Where one turn sends some rows of the set: a few examples, then the rows asked:
j_399: [ -3.9 -23.1  -5.8   6.9 -12.9 -13.4  -7.0  42.0 -35.1 -25.4  15.5   6.3]
j_669: [-13.1 -27.5   1.5  17.0   2.8  -4.1  -0.5  21.1  -9.3  -9.5   3.6 -27.8]
j_576: [ -2.6 -14.4   4.1   8.5 -16.7  -4.8   2.4  32.5 -41.7 -35.5  14.8   5.3]
j_973: [-14.7  -0.9  -5.2 -12.2 -22.3 -12.5 -13.1  -5.0 -26.3  -4.3   3.6  27.3]
j_656: [ 28.7  -1.0   4.2  14.0  19.2 -22.6  -1.3 -13.0 -25.6 -15.2 -10.1   2.0]
j_730: [  9.9 -15.2 -33.5 -20.1  11.6  11.4   6.7   2.1 -41.5 -20.1  -5.1  16.3]
j_994: [  6.7 -35.7   3.6   0.7  -5.9  20.7 -19.7  -5.4 -46.2 -18.4  -6.6  -1.6]
j_388: [ 20.8 -27.9 -29.0  -5.1  18.6   5.8   7.4  12.5 -43.0 -22.8  13.2   4.7]
j_977: [  8.9 -14.5   7.9 -11.3 -18.5 -17.8  16.0  16.2 -21.5 -24.2  23.1  -1.3]
j_707: [ 34.5 -15.6 -21.1   8.2 -15.3 -20.9 -13.7  -1.1  -4.2 -30.8  -8.6 -10.0]
j_113: [ 21.9  -2.2  -5.5   6.0 -20.6 -11.2 -24.9 -21.3 -22.8   4.3   0.4 -17.8]
j_387: [ -0.7 -14.7  14.6  18.1  -8.9   2.9   9.7  27.1 -15.3 -15.5 -19.3 -12.7]
j_179: [ -9.5  -8.5 -22.7 -18.7 -10.1   2.5 -22.9 -11.9 -26.1  -6.6   8.1  22.8]
j_727: [ 29.8  -6.5 -22.9   7.4 -12.2 -18.1   6.4   0.5 -15.6 -39.5 -17.4 -13.2]
j_791: [  4.0  -2.5  -6.0  19.5  14.2 -33.2 -26.9  -8.1 -18.2   2.5  -0.1   2.5]
j_525: [ -7.4  -5.2 -41.5 -16.7   8.0   5.4   3.5   2.3 -43.0 -14.5   1.3  10.6]
j_539: [ 11.5  -3.9  16.2  15.8 -14.4   5.7   7.5  23.2  -8.0  -9.9  -8.6 -11.8]
j_337: [ 22.7  -5.1   3.1  13.3  14.3 -28.7 -17.3 -14.3 -15.5  -5.0  -3.5   3.2]
j_287: [ 12.0  -5.3  10.9  15.2 -11.7   4.6  -0.1  17.3  -1.8  -4.1   8.1 -20.9]
j_550: [ 20.9 -22.7 -19.4 -20.1   5.4  12.9  -5.5  -4.9 -34.4 -19.4  -5.3  25.5]
j_526: [ -9.6  -4.6 -31.8  19.0 -13.9 -20.5  -8.0   4.0 -26.7 -39.0 -14.3 -18.9]
j_333: [ -0.6  -9.8 -22.5   7.0  -9.3 -20.4 -23.8 -14.0 -26.6   7.9   6.2 -28.7]
j_532: [-17.2  -2.1 -35.2 -17.5  -2.8   1.6 -11.0  -5.1 -36.7  -6.8   8.4  14.5]
j_393: [-10.1  -1.7  -4.6 -19.1 -26.5  -3.3   2.4  -9.5 -29.0  11.9  -9.8  -3.9]
j_831: [  8.9  -0.1 -28.6  14.0 -12.6 -18.1   7.5   3.8 -25.9 -41.4 -20.9 -16.7]
j_982: [ 17.0   5.3  -3.6  21.4  24.6 -18.1   6.3  -5.7 -39.7 -21.4 -14.9  -2.3]
j_146: [ -2.2   7.3 -12.6  27.1  22.3 -22.0  -3.5   2.0 -41.9 -16.1  -9.5  -5.0]
j_755: [ 35.9  -3.7   3.3  10.0 -17.5  -1.7 -13.7 -14.4 -31.5 -10.4 -21.1  -7.3]
j_322: [-10.5 -19.8 -32.4  11.6   3.9 -19.8 -12.9   0.5 -40.5   0.9  -9.1 -31.3]
j_425: [  8.4 -23.6  -1.1 -12.6 -16.7 -26.2   7.8  24.5 -15.8 -13.7  23.7   0.8]
j_852: [  5.0   0.7 -38.7  -6.5   8.2  -1.1  11.4  17.5 -41.5  -8.3  18.2   1.8]
j_120: [-11.9  14.8 -27.9  -9.4 -13.8 -10.4   1.9  10.7 -33.4   1.6  14.2  13.3]
j_922: [ -8.0 -19.8  12.1 -10.8 -22.5   9.5  -8.9 -18.1 -38.3  -8.4 -11.2   0.0]
j_544: [ 16.6 -16.5 -35.1  -6.2   2.3   8.4  -2.7  24.5 -38.8  13.4   0.7 -13.4]
j_402: [  2.7  -1.7 -27.7 -16.8 -13.3  -4.3   5.0  10.1 -30.2  20.5  -2.3 -10.1]
j_429: [ 10.9 -18.4 -15.3 -19.3  -5.5   8.3 -20.3 -12.6 -26.1 -13.9   1.8  27.6]
j_513: [ 17.7 -42.6  -4.7  -7.4   9.2   2.7  -5.4  -1.0 -37.0 -29.4   3.0  19.8]
j_626: [ 15.2 -18.5 -23.1  12.9 -17.6 -24.1 -30.3  -1.7  -3.7 -27.6  -1.1 -10.4]
j_998: [ -0.2 -28.4  -9.1  -2.6 -12.1 -24.9  -4.0  39.6 -23.4 -13.2  19.7   4.9]
j_81: [-13.1 -25.5   6.7  17.7   0.0  -3.2   6.1  26.8 -16.6 -14.3 -13.7 -19.8]
j_767: [ -6.5 -12.7 -29.3  18.7 -18.2 -23.9 -28.1   2.0 -16.7 -30.7  -4.5 -15.3]
j_202: [ 19.0 -35.3 -20.0   2.8   6.9  20.7 -15.6  15.6 -46.2  -7.8   0.3  -9.2]
j_465: [  0.0 -17.4   2.9  15.5  -3.9  -1.4  -4.0  17.8  -1.3  -3.9  14.2 -28.0]
j_553: [ 27.4 -13.9  -7.1  13.9  -4.4  -2.4  -3.2   0.0 -47.1 -16.6 -36.8  -9.2]
j_485: [ -0.2 -27.1   7.7 -10.4 -13.1  -7.3 -16.7 -10.0 -28.2 -19.6  -2.8  30.5]
j_38: [  3.6 -21.5 -24.7  15.7   6.2 -12.0  -0.9   7.1 -51.6 -11.3 -31.9 -20.2]
j_775: [  4.3  -9.8  11.8  -1.7 -19.0  -6.8  12.8  18.7 -35.5 -36.4  17.9   2.4]
j_621: [ -7.3   2.9 -13.0  25.6  19.1 -29.1 -20.5   1.5 -31.9  -4.8  -3.9  -2.9]

j_322 moves to j_38
j_656 moves to j_337
j_387 moves to j_539
Where do these go?
j_775 moves to j_977
j_707 moves to j_626
j_973 moves to j_120
j_532 moves to j_525
j_202 moves to j_994

